In the rows, zero is written as 128.
One turn moves each row of this set onto another row. After a few examples, where does it send each row asked below?
k_245: [150  75 124 120 125 149 112 122 144 157 138 153 138 127 100 112 103 143
 149 140  94 133 118 129 168 159]
k_953: [119  71  78 130 121 158 104 122 130 141 137 147 100 120  97 123 108 138
 163 106 150 149 134 107 131 140]
k_208: [126  78  67 121 118 126 109 143 160 129 180 130 151 111 101 134 140 158
 142 114 123 100 116 112 131 148]
k_607: [131 132 128 174 103 159 130 156 110 113 159 159 140 120  98 121 130 120
 147 111 128 152 123 129 111 147]
k_135: [123 123 110 154 109 141 113 112 122 133 163 161 157 114  93 143  95 134
 159 114 140 149 102 108 163 109]
k_603: [128  82 140 152 170 118 119 128 153 125 155 143 177 118 119 131 120 137
 141 125 143 162 107 163 127 125]
k_244: [106 114 128 152 145 154 135 176 131  99 143 126 143  90 105 137 104 127
 153 115 134 161 129 158 115 130]
k_347: [121  99 144 127 145 138 101 135 128 104 142 130 126 120 110 123 120 134
 154 110 109  74 121 147 135 139]
k_624: [141 104 107 138 107 130 144 113 102 114 141 102 141 129 111 142 101 116
 138 124 146 148 143 145 118 130]
k_154: [133 102 132 111 121 142 115 162 134 123 187 127 163 108 110 136 153 137
 162 112 107 186 119 134 127 138]
k_782: [118  97  69 157 104 134 120 141 139 109 140 138 145 136 121 147 119 152
 118 116 128 151 124 178 146 137]
k_609: [117 127  92 133 140 118 101 145 161 101 161 171 132 132 102 154 114 109
 141 111 130 128  87 114 118 118]
k_898: [122 122  82  96 148 125 116 128 163 129 192 148 150 127  94 134 129 127
 146 111 126 130  86 100 125 148]
k_10: [143  95 110 105 150 145 111 131 176 123 131 146 133 128 107 129  90 142
 124 125  81 150 112 163 140 152]
k_916: [160  82 138 147 131 123 139 115 159 125 157 103 158 130  98 104 132 141
 143 117 149 135 125 151 148 118]
k_273: [115 102  86 124 170 126 133 148 127 116 125 141 150 130 119 139 121 137
 141 143 166 156  85 125 146 154]
k_115: [124  96 140 131 133 132 135 121 114 104 155 128 129  73 112 112 120 130
 125 124 155 154 133 140 135 140]
k_266: [145 100 131 107 133 168 137 149 118 129 154 152 119 133 108 107 135 159
 152 144 162 143 102 134 149 139]
k_367: [159 111  97 128 121 165 121 125 164 138 122 162 146 119  82 121  91 172
 142 127 110 160 109 132 146 133]
k_474: [145  93  96 108 158 138 103 147 127 107 127 105 110 116 106 109 133 145
 149 101 115 147 124 137 105 175]
k_62: [136 106 118 111 151 154 105 143 119 132 142 135 109 115  87 120 115 125
 192 103 122 144 109  94 117 157]
k_791: [133 113  74 107 123 157 134 162 163 125 165 107 167 131 107 130 138 155
 160 120 126 139  96 103 145 165]
k_802: [140 150 118 111 147 125 116 151 143  93 153 101 159 131 109 129 117 126
 146 112 105 162  97 162 135 135]
k_32: [111 131 133 126 106 149 121 128 130 108 145 133 124 145 120 109 123  89
 154 117 140 133 140 149 113 132]
k_787: [120 115  76 139 124 126  88 123 145 105 135 115 125 118 104 128 116 114
 148  76  94 154 126 128 124 165]
k_579: [116  92 111 125 156 166 128 134 115 124 125 115 172 126 112 111 144 171
 148 118 153 164 133 146 128 147]
k_775: [140 115 123 148 123 139 158  94 164 118 123 140 147 160 102 132 122 132
 155 107 152 130 111 158 133 131]
k_349: [126 107 120 138 100 165 136 111 144 107 146 110 137 129  88 137 129 135
 156  75 108 110 142 121 144 137]
k_210: [139  81  82 120 115  94 111 156 152 112 162 119 124 125 111 120 150 128
 134 132 141 119 117 141 143 131]
k_528: [ 98 132 129 120 141 154 133 110 130 118 149 167 150 129 104 164 121 116
 171  92 115 157 104 125 121 146]
k_592: [120 108  67 129 119 142 101 140 144 127 143 136 130 105 105 124 118 135
 159 102 134 208 116 121 136 148]
k_955: [137  96 157 165 125 161 126 146 156 116 138 147 179 118 131 144 126 149
 166 119 123 150 102 134 136 145]
k_262: [130 110  88 135 129 123 103 121 152 153 118 148 166 137  92 121  95 135
 161 130  91 152 118 161 151 144]
k_496: [148 114 120 132 128 146 116 178 153  96 159 110 151 109 113 128 131 134
 148 121 122 141  89  88 161 147]
k_748: [145 107 147 143 105 137 135 133 178 111 161 164 136 140 115 147 138 122
 159 106 114 133 103 156 119 133]
k_335: [155 119 124 107 137 133  99 134 165 140 134 153 138 118  76  90 117 150
 163 127  92 129 114 150 134 135]
k_93: [115  79  92 127 140 129 124 111 138 124 167 142 124 133  85 124 139 141
 121  95 141 134 146 164 114 119]
k_810: [104 118  74 118 145 148 113 117 160 118 138 117 174 125 105 136 111 147
 159 104 130 100 105  98 135 151]
k_370: [129 117  90 146 115 144 116 129 137 103 104 127 146 139 109 127 127 145
 158 118 149  90 110 102 141 141]
k_676: [ 98  99  67 101 159 140 124 141 157 126 148 151 152 129 117 130 142 155
 144 126 144 124  96 133 123 172]

k_335 goes to k_245
k_955 goes to k_775
k_787 goes to k_474
Where do these go?
k_676 goes to k_898
k_93 goes to k_154
k_607 goes to k_624
k_609 goes to k_210
k_135 goes to k_782

One turn moves each row of this set onto another row. After a few examples, where does it send each row asked below?
k_152: [122 102 105 131 126  88 168 118 124 121 132 130 111 173 150 160 138  93
 161 125 149 157  69 135 114 112 148 112  97 117  81 105 141 153]
k_35: [ 85 104 129 129 152 124 170 135 133  90 160 105 106 168 108 190 117  98
 153 103 135 117  42  95 122 102 149  97  87  69 130 112 106 176]
k_841: [116  77  87 158 183 115 148 119 144 101 152 157  75 127 112 119 117 106
 164 141 144  81  75 124 119 103 158  84 111 129 152 115 119 170]
k_805: [ 94  86 124 134 176  79 187 104 131 123 141 104 119 152 122 163 122  93
 112 160 162 128 103 107 129  99 148  84 114 112 121 139 127 148]
k_882: [ 93  95 120 110 159 105 148  89 112 133 210 114  82 126 124 149 151 114
 137  81 167 137  48 120 142  91 179 104 108 105 153 105 116 182]
k_544: [128  70  96 149 187 118 147 122 120 111 166 142  68 127 130 121 133 114
 159 127 154  82  87 138 115 111 139  81 108 128 160 129 112 165]
k_160: [ 80  98 124 128 139 126 143  92 123 130 211 126  98 119 112 146 154 115
 135  88 173 149  53 119 137 112 175 105 102  97 133 117 110 185]
k_755: [109  73  83 159 186 112 170 118 124  88 134 148  74 133 125 141 128 113
 163 141 138  92  76 136 126 104 147 102  81 121 151 117 112 169]
k_978: [158  76 120 138 168 130 131 128 135 110 130 142 130 131 110 178 133  98
 166 118 150 111  36 152 131 105 157 105 111 110 124 122 121 179]
k_523: [121  64 120 138 166 114 119 121  89  96 193 142  74 136  77 154 143 127
 160 107 145 125  75 132 133 102 156  97  93 115 117 128  89 121]
k_811: [ 92  99 110 150 153 104 166 124 134 137 177 104  76 137 129 145 124  76
 152 139 127 116  82  61 100  97 164 101 113 120 130 131 146 167]
k_284: [130  66 106 127 160 103 117 112  95 102 196 142  68 149  72 159 130 121
 168 123 158 122  74 137 144  92 157  98 100 112 126 123 103 121]
k_587: [144  72 109 140 178 120 163 134 120 109 132 150 120 124  98 164 127  90
 177 120 164 107  20 138 117 100 146 113 109 110 123 102 110 162]
k_829: [105  87 117 118 187  91 170 100 133 114 140 111 107 151 114 162 137  89
 106 159 157 135 104 104 112  95 145  77 135 108 125 118 132 146]
k_237: [133  72 104 136 153 108 112 119  90 103 197 128  66 146  66 152 142 125
 158 118 145 126  75 135 131 101 141 104 111 124 125 126 113 130]
k_233: [ 99 105 137 127 142 142 154 130 147 107 181 103  92 162 102 191 113 108
 151  90 154 134  28 102 131 117 149 101 113 103 121 108 115 174]
k_977: [104 122 123 131 141 136 146 133 151 113 177  98 120 140 100 185 118  78
 159  90 165 121  43 108 118 111 149 114  97  92 121 118 129 172]
k_675: [106 104 137 141 150 129 169 155 146 119 172 110 107 155  99 184 111  92
 164  90 149 126  34 110 129 110 152  94 109  73 127 106 118 172]
k_319: [ 97  89 121 127 184  79 186  89 130 121 130 131 104 145 116 156 131  98
 112 162 158 126 103 106 125  95 155  80 122 104 117 126 127 147]
k_999: [128  76 123 139 168 101 108 111  95 107 194 139  72 145  76 152 134 134
 164 113 144 114  87 134 142 103 150 102 115 124 134 137 116 131]
k_84: [100  86 119 142 178  72 177  95 130 113 142 102 111 143 120 164 131  83
 117 151 165 138 108  96 114  99 149  82 131 103 122 125 128 157]
k_847: [114  96 108 126 126  83 168 122 123 121 138 141 126 168 144 161 143 108
 159 128 139 142  68 134 113 118 146 102  99  98  71  99 124 153]
k_576: [103  87 114 117 183  69 170  97 132 113 128 115 109 156 118 147 141  94
 118 154 177 126  93  97 120  96 147  71 124 102 119 139 124 149]
k_174: [124  94  96 135 134  81 143 122 125 115 138 140 129 170 149 166 143 104
 154 139 160 135  65 140 112 120 152 110  98 108  81 103 145 162]
k_864: [ 93 100 122 118 158 116 158  81 115 134 207 136  80 129 113 156 144 125
 143  73 161 130  65 109 138  93 188 116  87 106 141 118 109 177]
k_936: [ 97  90 115 123 148 117 158  85 118 140 202 119  78 114  98 157 145 115
 151  73 168 151  61 125 140  98 173 109  97 102 141 119 107 186]
k_954: [ 79 100 121 166 165  94 154 122 160 124 185 106  83 126 116 138 132  73
 146 119 127 106  76  81 113 121 148  93 108 109 134 141 134 170]
k_965: [ 91  82 121 144 172  80 173  89 139 118 160 116 114 146 124 165 130  85
 113 157 170 138  99  92 111  93 147  82 131 129 126 132 111 156]
k_697: [148  69 112 130 170 116 147 135 119 110 123 129 130 125 105 160 141 116
 160 135 174 119  16 138 107 110 155 103 112 101 113 118 120 164]
k_814: [131  68 108 125 160 109 112 105 112  95 184 135  70 155  73 152 145 132
 171 109 146 134  68 126 151  98 153  99 113 123 126 128 110 122]
k_70: [116  87 108 141 124  80 167 123 128 112 137 134 126 174 144 168 136 116
 153 128 149 144  71 134  97 113 170 100  95 106  77 108 121 169]
k_561: [100  98 127 113 150 106 155  89 108 134 204 120  68 132 118 130 146 101
 144  75 168 139  63 125 143 102 173 102  93  90 148 124 116 179]
k_844: [ 93 100 124 112 156 116 140  88 119 127 210 126  83 116 117 151 147 106
 148  70 168 147  56 120 142 108 169 108 103  97 133 103 110 182]
k_570: [114  64 116 127 163 109  99 112  99 109 203 137  79 150  84 146 136 124
 167 120 143 115  71 134 135  97 161  93  99 121 134 135 109 120]
k_649: [103  75 107 131 190  85 184 105 140 114 145 123 110 148 123 163 130  88
 112 162 171 132 110 104 112  99 162  86 105 102 117 124 125 139]
k_439: [109  69 102 170 189  99 131 124 127 105 146 138  80 119 122 142 139  96
 175 131 156  86  77 135 116  99 159  81 121 142 150 139 118 167]
k_819: [127  59 119 145 163 119 119 111  97 114 200 146  90 149  85 158 149 126
 168 124 142 122  93 136 133  98 152 105 122 126 143 139 112 125]
k_757: [113  96 103 128 125  78 165 133 122 124 144 132 122 169 150 155 146 112
 151 130 149 139  62 145 111 123 145 109 107 119  82 104 138 173]
k_776: [128 100 100 146 131  97 145 128 122 131 149 143 135 166 150 173 149 112
 147 133 165 145  65 149 100 114 140 102  91 109  91 115 130 156]
k_259: [112  86  91 132 134  94 153 111 131 120 130 143 125 169 148 168 152 101
 155 131 146 142  67 140  96 116 145  96  98 108  80 103 127 164]
k_466: [ 90 100 114 124 147  96 156  82 117 133 208 119  71 127 114 148 141 119
 152  77 167 142  58 119 135  91 184  98  93  91 145 106 108 174]
k_491: [ 86 103 104 138 168  93 155 131 151 124 173 126  67 126 102 144 117 108
 169 128 116 120  79  70  96  86 169  97  90 107 139 134 127 169]
k_376: [132  72 128 114 179 110 156 148 120 110 140 145 110 116  99 162 114 103
 176 125 158 132  23 144 114  95 166 115  85  95 126 116 102 170]
k_922: [ 83 121 110 164 158 102 155 135 138 129 170 115  81 134 115 143 118  92
 150 124 128  99  66  63 111  89 163  80 102 104 136 128 135 168]

k_466 goes to k_319
k_570 goes to k_259
k_70 goes to k_864
Where do these go?
k_954 goes to k_439
k_819 goes to k_776
k_152 goes to k_561
k_376 goes to k_35
k_237 goes to k_757
k_544 goes to k_697
k_84 goes to k_999
k_841 goes to k_587

One turn moves each row of this set onto another row. After a few examples, where does it send each row asked below?
k_329: [142  97 160 136 116 146  97 127  88 109 137 107]
k_26: [129 139 114 153 109  97 120  89  95 136 120  84]
k_54: [100 121 124 143 136 107 122  90 105 162 132 101]
k_701: [116 125 128 122 124 120 154 148  75 107 126 110]
k_968: [119 142 118 133 118 111  80 113 120 104  99 106]
k_270: [134 107 167 116 126 128 101 111  93 113 141  84]
k_986: [152 104 165 134 107 118 103 128  99 110 128  98]
k_443: [145  99 172 137 110 130 106 134  91 119 128 117]
k_917: [148 149 130 138 148 159 129  98 101 147 101 120]
k_632: [ 96 143 145 123 129 138  94 113  88 130  98 144]
k_240: [104 116 123 161 124 140 122 103  81 159 128 133]
k_598: [108 158 143 121 117 133  94 105  77 115  94 126]
k_799: [157 145 121 142 146 136 125 101 127 143  99 106]
k_907: [107 123 104 153 129 141 110  86  85 138 139  95]
k_220: [115 148 123 135 114 145  83 110  85 101  99 122]
k_399: [155 155 126 137 143 153 128  94 100 139  99 107]
k_148: [109 146 117 125 126 134  78 101 103 101 107 103]
k_142: [106 140 147 130 121 116  96 124 105 133  90 147]
k_9: [115 119 124 120 129 106 151 150  94 110 128 102]
k_476: [132 135 113 171  97 129 121 102  72 134 116 115]
k_971: [110 145 133 139 119 117 130  81  67 151 122 101]
k_281: [107 120 129 116 134 119 153 147  81 114 130 110]
k_946: [120 119 115 126 124 118 146 150  88  99 129  99]
k_548: [137 108 179 117 122 112 109 118  96 124 132  95]
k_55: [152 148 135 141 144 147 133 104 107 152  94 125]
k_359: [113 121 120 123 128 130 148 147  76 103 131 106]
k_78: [101 136 142 120 133 104  92 116 123 133  98 127]
k_185: [123 111 103 174 114 119 113 111 109 144 126 115]
k_393: [126 132 133 161 105  96 132 107  91 157 110 121]
k_21: [153 145 116 140 151 148 121  96 121 138 106 100]
k_209: [115 125 119 118 128 121 147 142  80 100 131  94]
k_806: [150 138 125 143 151 142 126 106 127 151 101 117]
k_863: [107 127 122 134 130 116  80 121 131 120 104 124]
k_449: [127 101 173 118 130 141 104 117  86 123 141 103]
k_562: [146 116 176 124 109 122 109 120  81 113 127  97]
k_714: [111 114 116 121 134 117 146 148  95 106 134 100]
k_141: [158 148 117 145 142 155 122  99 110 134 102 107]
k_768: [132  90 163 129 128 136  98 126 103 121 142 105]
k_452: [112 114 125 125 129 117 151 154  90 113 128 114]
k_77: [146 145 134 135 152 140 131 101 118 156  99 118]

k_209 goes to k_9
k_863 goes to k_632
k_806 goes to k_917
Where do these go?
k_971 goes to k_26
k_443 goes to k_329

